Each row is where one point has got to under a steady rotation. How many steps took it there?
The counts run from 0 to 542.
[-4.28  1.98 -1.84  0.07  1.04 -0.37  2.17 -0.66 -2.48  4.02  4.55 -0.28
  2.29 -0.24 -2.15 -1.14 -3.30 -1.41 -1.61  5.88  1.76 -1.33  0.80  3.32
 -0.15 -2.20  2.11 -3.88  4.36 -2.42 -0.97  0.22  0.57  1.21  2.33  0.79
 -0.04 -0.41 -1.37  2.12 -2.06  0.68 -1.44] | 191
[-3.10  2.17 -2.33 -0.82  0.62 -3.75  2.79  2.15 -3.24  2.80  0.41 -1.06
  2.12 -1.19 -1.76 -0.82 -3.39 -1.46  0.22  4.83  1.81  0.82  0.78  5.01
  0.29 -2.44  1.45 -1.76  3.02 -2.65 -0.01  4.05  0.10  0.41  2.42  0.79
  0.47  2.63 -1.98  3.34 -1.66  2.49 -2.79] | 91
[-2.15  1.64 -1.33  1.34  4.18  0.57  1.59 -0.17 -1.47  2.13  1.04 -2.26
  0.86  2.82 -2.47 -0.25 -1.67 -4.29  3.40  4.64  1.55  0.23  0.30  2.66
  2.93 -1.20  0.81  0.18  2.17 -5.88  0.95  1.67  1.93 -1.24 -1.30  0.57
 -1.84  1.23 -4.98  3.73 -2.36  1.55 -0.24] | 382
[-3.73  2.23 -3.13  0.45  0.09 -0.41  3.74 -1.16 -0.81  3.87  3.45 -2.17
  3.43  0.82 -1.87 -0.36 -4.90 -2.26 -0.21  4.64  0.41 -0.23 -0.38  3.35
  0.58 -1.59  2.67 -3.44  4.05 -2.84 -1.57 -0.40  0.33 -0.29  2.46  1.18
 -0.91 -0.20 -1.85  2.80 -3.15  0.56 -0.92] | 217
[-4.44  2.71 -0.76  0.18  3.71 -1.66  1.81 -0.91 -0.45  1.65  2.76 -2.68
  1.49  4.15 -1.42 -0.57 -3.41 -4.28  1.45  5.76  0.82 -0.25  0.83  4.21
  2.38 -0.63  2.44  1.11  1.07 -3.46 -0.51  1.47  1.41  1.27  0.09  0.05
 -0.92  1.09 -2.61  3.01 -1.43  1.21  0.26] | 503
[-4.66  3.18 -1.63 -1.35  3.91 -2.46  0.94  1.37 -1.62  2.64  2.00 -0.69
  2.58 -0.53 -0.29 -0.78 -1.71 -1.94  0.59  4.79  1.25 -0.25  2.80  5.58
  1.70 -0.75  1.83  0.00  2.76 -3.21 -0.29  1.31  0.60  2.05  0.38  1.29
 -0.53  1.29 -1.81  5.05 -0.31  0.40 -2.10] | 174
[-3.83  4.29 -2.27  1.20  2.18 -0.63  2.10 -0.64 -1.99  2.56  2.35 -1.61
  2.01  3.20 -3.08 -0.08 -2.98 -3.73 -0.31  4.39  0.50  0.20 -1.12  3.58
  0.74 -2.01  2.48 -1.90  4.64 -1.32 -2.65  1.64  0.46  0.12  0.55 -2.35
  0.40  0.51 -2.16  4.89 -0.83 -0.06  1.23] | 316
[-2.84  3.20 -2.28  0.74  2.53 -0.55  2.87 -0.25 -1.11  1.89  3.26 -0.76
  4.46  0.89 -2.12 -0.37 -2.71 -3.61  0.36  2.85  0.42  0.12  0.03  4.03
  0.87 -1.28  1.51 -1.62  4.55 -2.58 -1.20  0.16  1.44  0.22 -1.93  0.77
 -1.00  0.99 -4.28  5.88 -1.68  0.72 -0.89] | 201
[-4.50  3.60 -3.15 -1.04  2.74 -1.26  0.54  2.19 -2.12  3.96  0.72 -0.48
  1.89 -1.22 -1.52  1.07 -2.29 -1.25 -0.48  4.28 -0.70  0.11  1.44  4.85
 -0.53 -1.79  0.94 -2.39  2.31 -3.39  0.09  2.54 -0.27 -0.27  1.52  0.36
  1.39  0.99 -2.06  3.86 -0.27  1.81 -3.71] | 279
[-3.09  2.68 -1.74  1.09  5.47  0.00  1.08  0.98 -2.12  1.56  1.35 -1.69
  0.23  2.92 -3.17  0.79 -0.23 -3.90  1.93  3.85 -0.05  0.81  0.41  3.57
  2.24 -0.72  1.04 -0.92  1.48 -4.36 -0.22  2.79  1.15 -1.89 -1.80 -2.07
 -0.06  1.36 -4.51  4.50 -0.52  1.94  0.18] | 440
[-3.71  0.31 -1.51 -1.62  0.96 -2.69  2.71  0.09 -2.73  1.89  2.89 -0.47
  2.01 -1.73 -2.78 -1.93 -3.57 -1.70  0.54  5.51  1.45 -0.51  1.31  4.41
 -0.45 -1.53  1.00 -2.73  2.72 -2.24  0.78  1.27  1.76 -0.10  1.42  1.12
  2.12  2.64 -1.66  2.91 -1.46  3.57 -3.54] | 92
[-4.26  2.33 -0.18 -0.70  3.62 -1.71  1.78  0.75 -2.62  2.06  2.67 -1.49
 -1.98 -0.22 -1.76  0.41  1.14 -2.69  1.02  6.10  2.51 -0.73  1.26  3.93
  2.61 -0.12  0.63 -2.19 -0.56 -4.79  1.48  3.05  1.01 -0.87  0.28  0.44
 -0.90  2.10 -2.45  3.70 -0.62  2.11 -2.64] | 115
[-2.38  2.63 -1.50  2.15  1.22 -0.63  3.11 -1.20 -3.00  2.97  4.46 -0.58
  3.12  1.76 -3.04 -1.25 -3.24 -2.88 -0.87  4.93  1.65 -1.10 -0.74  3.19
  1.24 -2.60  1.87 -2.36  4.61 -2.22 -1.58  0.45  1.29  0.49 -0.12 -0.20
 -1.54  0.02 -2.77  3.55 -3.46  0.31  0.33] | 348
[-3.00  4.29 -2.34  0.72  2.95 -2.49  2.33  2.45 -2.58  3.25  0.29 -0.40
  2.26 -0.20 -0.62 -0.84 -1.36 -1.98  0.08  5.34  1.97  1.30  1.01  4.54
  2.24 -1.61  1.12 -0.39  1.92 -4.21  0.54  4.36  0.01 -0.21  0.35 -0.32
 -1.72  0.31 -3.66  3.38 -3.10  1.37 -2.95] | 352
[-2.77 -0.64 -2.06 -0.40  2.71 -1.03  2.21  1.54 -3.09  2.66  1.34 -2.18
 -0.75 -0.33 -3.28 -0.90 -0.66 -1.83  1.84  4.66  1.47  0.00  0.92  3.80
  1.80 -1.61  0.48 -2.74  1.18 -6.39  1.85  2.96  1.37 -2.11  1.71  0.57
  0.20  2.49 -3.07  1.97 -1.89  3.26 -2.91] | 303
[-2.60 -0.79  0.52 -0.58  1.75  0.10  3.17  0.13 -3.62  1.71  2.42 -2.85
  0.11  1.05 -4.57 -1.45 -0.68 -3.41  1.18  3.77  2.11  1.49 -1.57  2.39
  0.56 -1.15  1.74 -4.32  3.33 -3.16 -0.85  1.71  0.50 -3.62  0.64  0.08
  1.55  2.97 -2.64  5.89  1.17  2.92 -0.03] | 391
[-2.74  1.76 -1.26  2.37  1.47  0.96  2.84 -1.20 -2.41  1.62  3.29 -0.53
  1.01  2.12 -5.31  0.01 -1.93 -3.75  1.15  4.05  1.52 -1.40 -1.39  1.83
 -0.01 -1.86  0.48 -2.82  3.69 -3.86  0.07  0.11  1.74 -1.76 -1.04 -0.38
  0.69  1.56 -4.13  3.41 -3.08  2.72 -1.09] | 14
[-2.62  1.94 -2.22 -0.84  2.50 -1.66  3.34  1.68 -4.24  2.31  0.89  1.01
  3.45 -0.31 -2.09 -2.33 -1.98 -1.53 -1.34  5.47  1.56  2.45  0.88  3.35
  0.52 -2.54  1.32 -1.91  2.85 -2.78 -0.81  4.63 -0.36 -0.73  0.06 -0.59
 -0.72  0.45 -3.88  4.39 -0.89  1.67 -1.38] | 442
[-4.85  3.33 -2.80 -0.43  3.79 -0.87  1.16  1.72 -3.12  4.07  0.96 -0.32
  0.08  0.71 -1.44 -0.54 -1.74 -1.17 -1.07  6.17  0.62  0.71  1.75  4.15
  0.91 -2.62  2.13 -2.21  2.29 -3.38 -0.29  3.77 -0.50  0.87  2.58 -1.64
  0.67 -0.51 -1.56  2.52  0.28  0.21 -0.68] | 132
[-4.43  0.21  0.67 -0.81  4.18  1.49  1.04 -1.36 -1.53  1.52  2.92  0.16
  1.30  1.93 -1.99 -2.30 -2.40 -2.71  1.60  5.72  1.82 -0.21  1.94  2.40
  1.30 -1.33  1.85 -0.97  3.75 -4.63  1.01 -0.74  2.56  0.86 -0.65  2.65
 -0.13  0.68 -3.58  3.56 -0.46  1.66 -0.31] | 20
[-2.73  2.09  0.45  0.41  0.23 -0.25  3.84 -0.67 -1.15  1.81  2.33 -1.51
  2.84  1.07 -2.88 -0.24 -2.54 -4.02  1.94  3.67  2.11  0.12 -1.28  3.11
  0.23 -0.63  1.54 -2.48  4.03 -2.30 -0.83 -0.20  1.49 -1.72 -1.41  2.17
 -0.16  2.84 -3.88  6.50 -1.70  2.16 -1.18] | 537
[-3.99  4.28 -2.57  0.02  2.30 -2.62  2.16  1.63 -2.55  2.73  0.28 -3.54
  0.11  0.83 -2.37  1.25 -1.72 -2.73  0.66  4.51 -0.49  0.56  0.19  5.31
  1.69 -0.91  1.54 -1.74  0.42 -3.44 -0.22  4.00 -0.30 -1.61  2.39 -2.20
  0.75  1.97 -1.69  3.16 -1.40  2.29 -1.81] | 425
[-2.90 -0.77 -1.93 -0.91  0.80 -1.16  2.65 -0.30 -2.42  1.90  2.70 -2.15
  3.49  1.73 -3.24 -2.88 -4.93 -2.11  0.95  4.25  0.71  0.68 -0.55  3.04
 -0.16 -1.93  2.71 -3.15  5.22 -2.83 -1.63  0.56  1.57 -0.13  1.93  0.09
  0.45  1.35 -1.68  3.66 -0.71  1.93  0.56] | 364
[-4.45  1.90 -1.28 -1.35  4.25 -2.66  1.90  1.14 -1.88  2.14  2.12 -2.43
 -0.15 -0.44 -0.16  0.12  0.17 -2.75  0.69  5.47  2.37  0.30  1.79  4.97
  2.71  0.08  0.64 -1.50 -0.29 -4.66  1.39  2.17  0.98 -0.57  0.81  1.57
 -0.70  1.76 -2.98  3.24 -1.12  1.84 -3.60] | 508
[-5.44  4.02 -3.18  0.35  3.49  0.01  0.42  0.14 -0.14  3.52  2.43 -1.86
  3.09  1.54 -1.71  0.58 -3.85 -2.74  1.09  3.66 -1.09 -0.19  0.78  4.69
  0.10 -1.80  2.38 -1.25  3.98 -3.07 -0.70 -0.27  1.61  0.95  0.86  0.81
  0.71  0.25 -2.38  4.19 -1.46 -0.05 -1.43] | 462
[-4.27  1.81 -4.62 -1.36  4.30 -1.52  1.31  1.97 -1.76  3.02  0.88 -2.00
  1.85 -0.79 -1.39 -0.09 -1.68 -2.12  0.24  4.08 -1.06  0.98  0.97  4.90
  0.93 -0.98  0.94 -2.47  0.82 -4.31  0.63  3.31  0.56 -1.18  1.88 -1.34
  0.47  0.86 -2.24  2.93 -1.01  2.58 -3.03] | 336
[-4.23 -0.70 -1.79 -0.80  1.16 -1.99  1.96 -0.35 -2.68  2.22  4.58 -1.34
  1.29 -0.70 -3.87 -1.72 -3.05 -1.48  0.59  4.81  1.56 -1.50  1.39  3.77
 -0.31 -2.21  1.19 -4.02  3.31 -3.18  0.33  0.24  2.85  0.13  1.72  1.53
  1.46  2.50 -1.21  2.71 -1.63  3.44 -2.42] | 485
[-4.34  2.54 -3.33 -0.04  3.31  0.53  1.08 -0.30 -1.69  4.13  3.19  0.11
  3.44  0.58 -1.43 -1.13 -2.82 -1.65 -0.58  4.98 -0.32  0.07  1.31  3.76
  1.37 -2.15  2.87 -3.20  4.46 -2.56 -1.21 -0.25  0.43  0.87  1.34  0.32
 -1.05 -1.32 -1.92  3.40 -1.04 -0.34 -0.30] | 494
[-3.92  3.21 -2.91  1.01  1.88  1.36  2.25 -0.99 -1.51  3.39  3.14 -0.75
  3.65  1.24 -3.32  0.80 -2.76 -2.93  0.03  2.57 -0.11 -0.04 -0.32  2.92
 -0.12 -1.73  1.55 -4.43  5.36 -2.82 -1.53 -0.70  1.32 -0.44 -0.25  0.75
  0.16  0.32 -3.30  4.97 -1.54  0.12 -0.95] | 463
[-3.14  4.41 -1.00  1.55 -0.32  0.25  2.05  0.90 -2.71  3.85  1.07 -1.83
  1.09  1.37 -3.96  1.17 -2.63 -2.49  1.30  3.28  1.00 -0.21 -1.46  3.18
  0.08 -2.94  2.11 -4.12  5.38 -2.58 -1.62  1.56  0.22 -0.63  1.77  0.64
  1.56  1.26 -3.19  5.30 -1.72  0.56 -0.75] | 39
[-2.13  2.82 -1.00  0.81  0.40 -0.24  4.48  0.34 -3.91  2.77  1.10  1.51
  1.17  0.54 -2.56 -1.00 -2.05 -2.53 -1.35  5.86  3.16  0.84 -0.37  2.43
  0.23 -2.54  1.00 -2.90  2.25 -3.22  0.85  3.50 -0.52 -1.42  0.08  0.44
 -0.57  0.70 -4.49  3.56 -2.52  2.73 -2.35] | 139
[-5.06  2.16 -2.85 -1.60  1.65 -1.42  3.17  0.30 -2.48  2.65  2.34  0.07
  1.81 -0.60 -1.97 -1.31 -3.21 -2.05 -2.60  5.78  0.47  1.28 -0.11  3.45
 -1.65 -1.53  1.45 -3.85  2.00 -1.93 -0.34  2.33 -0.49 -1.13  1.68 -0.43
  1.90  0.62 -1.56  3.65 -0.44  2.78 -3.02] | 369
[-4.36 -0.52 -2.19 -0.72  3.52  0.78  0.76 -0.68 -1.41  3.34  3.28 -0.48
  0.23 -0.10 -2.11 -0.99 -2.28 -1.73  0.44  5.50  0.79 -0.89  2.05  3.08
  1.73 -1.39  0.15 -2.87  1.57 -5.70  2.13  0.25  2.59 -0.40  1.89  1.76
  0.75  0.63 -2.63 -0.01 -2.17  2.63 -3.13] | 460
